In the rows, 128 means zero.
Each path is a new rotation, seen through one point. The rows after it are directions, each followed by how far the rotation turns it, in degrees a step (0 if it stays put).
Each turn is a multiple of 5 degrees from 10 to 175, or 0.
Each row of a path follows its step; steps can be skipped.
Rotation 1:
step 6: [123 118 136 127 124 114 124 136 124 131 142 124 124 131 122 126 133 122
 130 125 127 126 134 125 129 120 120 124 139 137 124 131 132 121 127 137
 138 125 136 115 122 125 141 127 136]
step 8: [125 118 120 122 121 132 123 129 131 128 123 130 121 129 128 129 129 121
 129 127 138 136 129 129 131 139 132 122 124 130 126 123 147 132 147 113
 123 130 130 133 120 119 123 129 133]
step 10: [129 122 125 133 127 115 128 136 132 130 118 129 127 127 116 133 131 125
 130 129 113 124 123 131 130 135 126 138 134 131 139 136 120 131 129 133
 133 138 135 125 115 125 131 115 119]
step 11: [133 115 129 141 117 115 126 132 126 125 134 132 123 131 125 119 138 121
 133 133 121 142 138 127 123 136 132 126 136 131 120 132 127 127 122 124
 136 116 133 130 122 124 123 130 132]
step 17: [125 130 124 128 125 123 125 130 130 134 130 138 127 132 125 132 141 128
 123 141 131 131 128 126 129 123 126 116 130 129 132 125 124 116 137 136
 136 128 117 110 118 120 141 132 123]
step 22: [134 121 124 124 132 124 133 135 133 123 119 142 110 124 118 123 137 125
 131 137 127 125 132 120 132 137 134 122 138 125 123 133 123 125 131 131
 133 124 123 118 124 123 122 132 120]
step 25: [141 123 126 121 115 119 126 126 134 140 131 128 122 115 136 130 122 128
 119 126 130 120 130 125 137 124 125 126 138 138 121 142 128 124 136 122
 126 121 128 130 117 125 137 128 130]
step 29: [137 116 134 139 129 113 127 126 128 131 125 125 128 133 126 128 125 122
 129 127 117 140 127 130 129 130 135 120 127 136 127 130 133 130 125 120
 130 124 128 111 122 113 140 122 125]
step 33: [129 124 140 135 123 112 121 130 130 125 133 133 120 132 116 120 138 116
 121 126 124 121 132 122 133 136 123 139 128 139 128 137 124 127 127 136
 127 123 130 126 124 129 121 135 116]
Speeds:
[130 126 129 131 126 129 127 130 125 127 131 125 129 131 128 129 127 128
 129 124 125 129 126 127 126 129 125 133 130 130 129 132 128 129 127 130
 128 126 130 126 130 128 128 127 127]	80
[130 129 129 123 126 129 131 128 127 128 129 128 126 128 130 128 130 125
 126 127 128 128 127 125 128 129 128 126 128 125 127 127 128 127 130 130
 130 130 130 127 134 130 131 128 123]	20
[127 127 127 130 129 127 126 128 127 130 126 126 127 132 127 125 128 125
 129 130 129 125 131 127 126 129 127 131 130 124 126 123 127 128 127 130
 131 124 125 125 128 127 129 128 129]	65
[126 127 129 125 123 130 129 129 125 130 129 131 130 127 127 127 129 131
 128 130 129 126 132 128 130 126 127 130 125 127 128 128 130 129 124 124
 129 125 130 126 128 127 131 125 128]	60
[124 126 131 131 125 128 125 127 126 125 131 126 124 128 128 127 129 126
 128 128 130 124 128 130 126 129 130 125 126 128 129 129 127 130 129 127
 129 129 130 132 128 130 130 126 129]	145
[132 129 127 128 125 128 127 129 128 129 124 127 130 127 127 131 130 127
 128 128 131 124 129 123 127 128 127 127 130 130 134 127 128 130 127 128
 129 129 128 131 127 125 128 129 129]	145
Rotation 2:
step 0: [141 123 137 133 129 130 130 125 131 125 114 138 133 127 128 126 132 117
 131 124 122 117 136 128 123 134 140 129 121 124 120 136 129 134 133 123
 130 126 141 127 122 110 117 118 134]
step 2: [125 132 138 132 114 128 130 130 134 134 133 125 116 129 124 129 130 130
 112 126 124 130 119 115 125 130 135 127 131 139 135 135 122 137 131 127
 121 122 124 137 114 136 130 136 113]
step 3: [145 139 125 123 118 133 132 132 132 125 133 131 120 123 124 124 130 117
 128 133 136 125 114 134 131 140 117 128 132 128 124 127 137 134 129 128
 124 132 127 149 128 130 141 123 127]
step 5: [128 133 134 133 136 127 127 119 119 124 103 119 116 124 130 138 132 126
 118 126 123 129 141 133 123 123 131 123 124 121 134 132 139 136 127 124
 131 122 133 127 129 135 130 132 140]
step 16: [128 131 128 126 123 120 132 139 131 126 136 126 128 132 128 138 135 120
 120 121 125 131 143 137 133 136 120 131 122 129 122 126 136 141 119 149
 137 127 133 139 125 126 119 127 130]
step 25: [122 126 128 127 122 139 132 129 147 123 139 140 119 116 120 132 125 123
 123 131 124 118 122 128 133 136 134 124 131 128 122 135 127 128 113 135
 127 122 129 129 139 139 121 130 129]
step 33: [150 128 132 129 130 123 118 133 131 134 129 134 123 125 127 129 128 134
 127 128 129 126 137 129 130 139 127 117 140 137 115 137 127 139 130 120
 130 127 133 134 138 124 112 125 132]
step 34: [131 124 134 128 129 131 131 131 152 141 122 128 127 137 134 133 131 122
 125 127 123 125 140 118 128 130 133 132 138 135 132 130 128 137 122 130
 119 131 121 137 120 129 123 144 127]
step 35: [122 130 128 126 122 137 122 120 129 126 120 122 127 120 126 120 137 114
 122 137 123 128 120 128 127 122 127 126 123 128 132 137 125 145 125 129
 127 131 126 150 118 128 142 132 125]
Speeds:
[130 128 128 130 130 129 125 130 129 127 127 130 129 133 127 127 128 130
 128 128 131 130 127 128 130 131 122 126 130 123 128 129 129 130 130 130
 128 127 127 129 125 130 126 132 127]	60
[129 131 127 128 132 129 128 125 126 127 129 127 129 127 127 129 130 131
 127 126 128 129 129 132 129 130 128 131 129 127 131 127 129 128 126 125
 128 128 126 125 126 128 134 129 130]	45
[127 127 129 129 123 127 128 128 131 128 129 130 129 129 126 127 126 128
 129 125 126 127 132 127 127 129 129 126 130 126 129 132 127 123 128 127
 130 124 127 127 124 128 131 127 127]	170
[129 128 125 130 129 128 126 130 130 127 128 127 125 125 128 129 127 124
 125 128 126 131 129 127 129 127 127 127 128 128 126 129 129 128 126 127
 123 126 123 129 128 129 129 128 132]	35
[126 124 129 130 130 130 129 124 128 130 129 127 128 132 124 124 130 128
 129 129 124 127 127 132 128 130 128 127 130 131 126 127 126 127 128 127
 127 127 127 131 131 127 127 129 129]	10
[130 127 129 130 126 127 127 129 127 128 130 128 133 126 130 128 125 126
 128 126 127 130 127 131 129 134 127 130 125 129 125 128 129 127 131 125
 131 131 128 130 128 127 127 129 129]	110
Rotation 3:
step 4: [124 124 126 116 130 124 130 135 135 133 127 136 132 127 126 132 131 133
 130 125 127 122 126 115 128 123 125 121 128 111 126 117 133 137 120 121
 131 128 121 136 136 127 133 142 129]
step 11: [115 129 132 137 131 132 136 140 126 136 116 128 124 129 118 131 129 120
 132 121 143 124 131 121 127 129 137 135 127 134 122 121 133 127 130 127
 134 120 128 124 128 133 133 131 127]
step 12: [124 131 128 136 130 130 134 135 131 126 119 126 134 121 126 134 125 129
 130 114 121 120 134 123 125 121 112 127 138 126 127 119 134 120 119 128
 135 121 132 121 137 133 134 129 131]
step 13: [123 119 122 128 134 138 126 124 119 134 134 130 114 112 130 127 123 131
 122 123 128 124 131 118 134 122 118 123 128 121 127 120 125 133 119 129
 135 122 132 123 130 121 129 135 133]
step 18: [120 120 118 130 131 131 132 128 124 125 124 127 119 118 122 128 123 133
 129 130 120 126 138 123 127 122 111 130 134 122 123 116 125 125 119 127
 132 120 139 133 126 127 132 137 124]
step 23: [120 117 126 127 133 131 129 140 130 126 133 124 125 124 122 127 125 127
 126 118 131 131 140 126 129 118 108 130 129 118 126 121 128 128 126 124
 137 123 138 121 128 135 132 126 126]
step 27: [121 127 130 123 129 131 130 135 126 138 123 131 121 133 125 126 116 118
 127 131 129 122 130 117 128 120 122 132 130 140 125 122 136 131 125 125
 134 117 130 121 127 138 137 143 132]
step 32: [112 123 131 131 125 140 129 135 122 134 125 129 118 128 115 123 126 119
 133 134 131 125 130 127 123 130 126 127 129 129 124 126 138 129 131 134
 140 120 127 118 133 134 134 141 124]
step 34: [122 125 119 130 137 128 136 127 125 128 128 129 123 118 126 132 128 131
 125 111 137 120 133 118 131 126 118 136 129 115 121 119 123 131 116 126
 134 133 131 125 127 124 126 128 127]
Speeds:
[126 129 127 131 128 128 132 130 130 126 126 127 130 126 127 127 127 127
 127 129 128 130 129 132 125 131 127 128 131 125 131 129 127 130 130 127
 130 133 129 125 126 130 128 130 128]	125
[128 130 127 128 130 128 131 126 133 125 130 131 125 126 127 127 127 128
 130 130 127 127 127 128 131 128 129 126 128 130 128 125 126 128 125 127
 125 131 125 126 129 129 126 129 132]	120
[128 127 126 127 131 128 128 129 131 128 132 127 127 127 125 127 125 129
 127 132 128 129 128 129 126 127 127 133 126 132 127 129 128 132 128 127
 126 125 132 128 126 128 129 127 125]	85
[129 126 128 128 130 127 127 129 126 127 129 127 128 124 126 129 125 129
 127 127 126 126 125 129 130 133 128 127 127 127 130 131 123 125 128 125
 128 124 126 129 127 131 129 127 128]	65
[128 125 128 128 128 127 123 131 126 125 131 127 130 126 128 127 130 130
 128 130 126 128 130 126 124 130 130 128 128 130 127 128 128 128 129 127
 126 130 126 126 129 123 130 132 131]	65
Rotation 4:
step 2: [122 122 122 120 124 122 133 129 116 126 134 142 126 125 122 127 118 134
 132 140 136 120 126 129 133 133 138 129 122 124 134 116 131 118 122 127
 126 130 133 130 127 123 144 123 128]
step 7: [134 120 125 131 137 129 120 122 114 124 133 136 127 121 132 129 128 126
 125 118 137 128 120 121 129 126 123 128 128 115 132 132 133 126 144 131
 115 134 124 124 138 123 128 123 117]
step 18: [133 116 125 137 126 128 133 131 123 123 132 131 122 125 126 135 126 132
 128 126 138 116 129 119 132 128 128 119 113 120 137 127 135 118 135 124
 115 118 121 126 135 128 132 126 134]
step 21: [115 128 125 136 118 121 125 133 118 124 123 138 126 124 131 121 126 139
 138 135 131 129 129 131 129 124 132 134 124 138 138 118 131 126 134 121
 136 124 127 129 144 127 129 140 127]
step 24: [127 132 131 121 143 117 132 137 131 129 133 124 132 120 134 116 120 126
 131 126 139 131 125 130 134 127 130 129 139 126 135 123 134 136 126 133
 123 111 129 128 140 121 124 127 133]
step 28: [118 127 121 137 124 126 125 132 130 127 126 131 127 116 120 129 125 140
 124 129 141 122 123 126 130 117 125 126 125 136 144 123 130 135 133 124
 126 125 127 115 133 120 139 126 117]
step 31: [128 127 125 127 134 124 147 133 124 128 134 131 120 125 135 119 118 132
 133 126 143 135 131 131 135 127 129 132 125 148 125 122 135 133 123 122
 132 127 133 133 135 121 124 128 131]
step 36: [116 124 138 133 138 127 130 134 124 133 138 129 137 122 127 132 121 131
 133 138 137 120 122 121 130 123 126 136 117 120 120 131 126 123 127 134
 113 127 125 137 131 122 134 122 130]
step 37: [122 127 118 133 129 125 125 134 118 129 130 132 119 127 121 133 130 128
 127 137 143 138 124 120 133 113 124 130 120 119 144 135 123 125 132 123
 132 127 125 128 138 130 127 129 119]
Speeds:
[127 127 133 128 126 131 127 127 127 125 125 128 126 130 130 128 126 126
 130 127 128 127 132 129 130 124 127 128 129 126 131 130 129 124 127 129
 129 128 128 128 130 129 128 123 127]	95
[130 130 130 128 126 129 128 128 126 129 128 131 130 128 125 126 128 126
 125 129 127 129 126 131 128 126 130 127 128 127 129 124 128 125 123 127
 124 130 126 127 126 130 125 130 131]	120
[127 128 131 128 128 130 128 127 132 128 130 128 126 129 127 131 128 128
 123 126 131 129 127 127 125 124 124 127 124 126 128 127 127 128 130 129
 127 128 124 126 129 128 127 127 126]	35
[127 128 127 126 126 127 132 126 129 132 129 129 127 129 129 128 130 127
 132 128 132 131 127 129 128 127 129 130 126 127 127 130 126 127 125 132
 126 129 130 131 132 131 127 128 128]	65
[127 129 126 128 130 132 131 130 128 130 130 124 132 126 127 129 128 126
 125 128 128 126 132 130 131 130 125 129 127 127 126 127 129 127 128 128
 129 128 125 133 129 130 129 128 130]	155
[127 132 129 125 130 124 127 125 127 127 127 127 130 132 125 129 128 128
 127 128 129 132 131 127 128 131 128 129 129 124 132 129 129 128 127 126
 130 126 127 129 128 128 125 129 127]	140
Rotation 5:
step 3: [115 127 129 118 132 119 127 128 137 128 132 130 120 133 132 123 136 134
 138 124 126 116 123 126 129 121 147 135 124 120 126 122 127 126 127 129
 129 127 126 132 124 122 144 127 121]
step 6: [117 136 122 127 124 124 123 127 124 119 131 126 128 130 136 122 124 128
 139 121 136 124 137 118 134 131 137 134 137 124 130 127 113 119 135 130
 138 117 134 125 120 134 127 133 125]
step 7: [121 136 131 125 119 120 129 127 132 120 132 131 129 144 124 127 137 138
 132 122 125 136 121 128 132 139 135 119 124 132 125 135 127 132 131 128
 121 124 121 134 123 130 142 120 116]
step 9: [121 140 135 140 129 123 123 127 121 127 123 131 123 136 133 135 120 143
 133 125 138 126 134 132 120 135 127 137 123 137 123 128 123 128 125 123
 127 126 125 135 118 132 128 134 114]
step 11: [124 129 126 133 127 124 135 111 124 125 120 128 128 137 137 127 143 134
 128 123 126 134 128 126 119 128 136 138 126 123 133 143 121 131 128 123
 131 139 128 130 123 133 138 126 121]
step 15: [127 124 129 131 138 120 124 114 130 126 130 131 133 124 137 122 136 125
 139 133 123 135 123 128 127 135 138 133 133 125 127 133 133 126 132 123
 112 128 132 137 122 121 138 139 118]
step 18: [134 130 131 127 119 122 120 125 124 120 127 126 136 131 143 127 140 133
 135 133 122 130 118 117 131 134 127 133 130 123 127 136 129 118 133 130
 145 119 128 131 119 123 137 127 126]
step 19: [117 131 133 128 137 117 120 122 135 131 124 133 122 136 130 129 139 132
 139 119 131 136 128 122 138 134 130 137 130 121 119 118 121 129 128 131
 119 135 117 135 121 128 128 128 125]
step 37: [129 131 134 118 124 130 121 120 136 117 133 136 135 141 137 128 135 129
 133 129 126 136 121 123 133 141 132 122 134 128 129 128 126 115 132 140
 125 127 133 128 120 125 130 119 134]
Speeds:
[130 131 129 130 126 127 127 131 127 130 125 127 129 129 128 127 131 131
 128 129 127 130 128 127 131 132 128 128 130 132 123 126 128 126 131 127
 128 127 128 127 129 132 128 128 128]	35
[128 126 129 127 127 127 126 120 128 129 129 130 130 128 129 127 127 125
 128 130 129 127 129 128 131 128 125 127 132 130 128 126 123 128 126 129
 126 128 127 124 127 129 127 127 128]	175
[130 127 124 129 129 128 131 126 129 123 129 126 129 123 129 126 127 127
 128 125 131 129 129 127 128 130 130 130 129 126 126 127 130 126 126 130
 125 129 128 126 125 131 127 130 129]	160
[130 132 129 128 129 130 129 127 129 126 132 125 127 126 131 131 127 130
 127 128 124 125 129 132 130 128 131 126 127 128 127 128 125 127 130 128
 131 127 129 128 125 128 127 128 129]	95
[128 130 128 126 130 124 127 126 131 126 128 130 132 128 129 124 129 129
 126 123 126 126 124 127 128 127 127 127 128 127 128 130 129 126 132 127
 129 129 128 126 130 128 130 126 128]	95
Rotation 6:
step 0: [136 132 113 134 117 117 132 133 127 136 132 133 137 136 123 126 134 133
 127 123 116 132 135 133 121 138 124 123 120 139 114 137 133 128 130 123
 133 126 130 127 125 122 127 116 125]
step 15: [131 139 125 120 118 133 126 135 119 131 130 137 126 136 133 121 126 129
 128 121 135 115 130 117 129 130 121 127 140 138 127 128 128 127 137 118
 119 130 114 134 127 116 126 125 120]
step 18: [133 127 129 121 121 123 140 133 120 124 127 137 120 141 127 122 118 119
 127 121 129 129 124 137 123 127 122 120 121 121 129 128 121 136 140 125
 133 129 124 121 117 112 122 117 135]
step 21: [128 127 113 129 124 121 133 120 120 119 127 131 131 136 137 131 120 140
 116 127 143 127 128 137 118 129 126 130 124 130 132 131 125 119 130 119
 137 130 122 140 117 129 119 130 132]
step 27: [135 122 122 138 112 121 124 128 128 139 130 132 126 131 132 136 127 132
 126 123 129 129 129 134 121 142 116 120 124 125 124 129 130 143 141 116
 127 125 127 129 131 117 130 125 119]
step 32: [123 136 120 134 133 128 121 131 122 131 128 135 118 137 142 125 129 131
 122 116 116 118 124 133 134 138 114 129 132 131 117 128 131 126 137 128
 124 131 121 133 119 132 135 116 125]
step 33: [129 117 112 120 130 131 138 125 119 134 123 137 127 133 132 127 132 132
 126 136 128 130 129 123 114 131 129 131 126 136 129 128 131 122 130 130
 123 113 127 125 122 118 121 123 109]
step 34: [120 130 122 113 130 127 129 137 125 116 129 127 134 143 130 123 121 136
 129 135 139 121 130 130 120 132 127 125 131 124 122 131 130 118 116 120
 122 126 135 135 133 137 119 122 139]
step 37: [130 125 121 118 123 140 120 130 128 134 128 126 119 141 129 126 111 122
 125 125 129 118 127 131 130 140 121 124 132 139 139 123 137 136 130 128
 120 123 127 134 135 136 124 120 131]
Speeds:
[128 128 129 125 125 128 130 129 127 127 126 130 128 128 129 127 125 129
 125 127 129 129 126 128 129 128 128 129 127 133 125 125 123 128 127 128
 130 132 127 128 132 129 128 125 132]	135
[130 124 128 129 129 126 129 129 128 130 128 126 128 123 128 128 129 134
 126 128 125 131 129 126 126 131 128 130 127 127 128 124 124 127 131 127
 126 128 129 128 127 127 128 128 128]	130
[127 129 130 132 130 127 128 129 127 128 129 134 132 128 129 130 125 129
 127 128 127 127 127 128 130 126 129 129 127 128 126 126 129 127 131 128
 132 127 127 128 126 125 125 128 125]	120
[130 126 131 129 131 127 126 127 125 131 129 128 127 131 129 126 128 130
 127 131 132 131 126 132 131 130 131 127 130 128 128 129 126 126 126 128
 129 129 132 129 127 126 129 130 127]	145
[128 130 130 127 125 126 128 131 128 128 131 128 129 125 124 128 133 128
 126 127 126 128 126 129 130 127 126 125 130 129 127 131 126 127 127 127
 126 128 127 131 130 124 129 127 125]	25
[131 129 131 127 127 130 128 129 129 127 129 127 129 129 130 129 126 128
 130 128 128 129 125 125 129 130 127 123 130 128 130 126 126 133 130 124
 128 126 130 126 129 129 126 132 128]	35
[131 126 126 129 129 132 129 130 129 131 128 129 128 130 131 124 127 128
 128 127 126 128 128 126 129 128 127 127 130 127 131 128 130 129 129 132
 129 130 129 128 131 126 131 123 125]	80
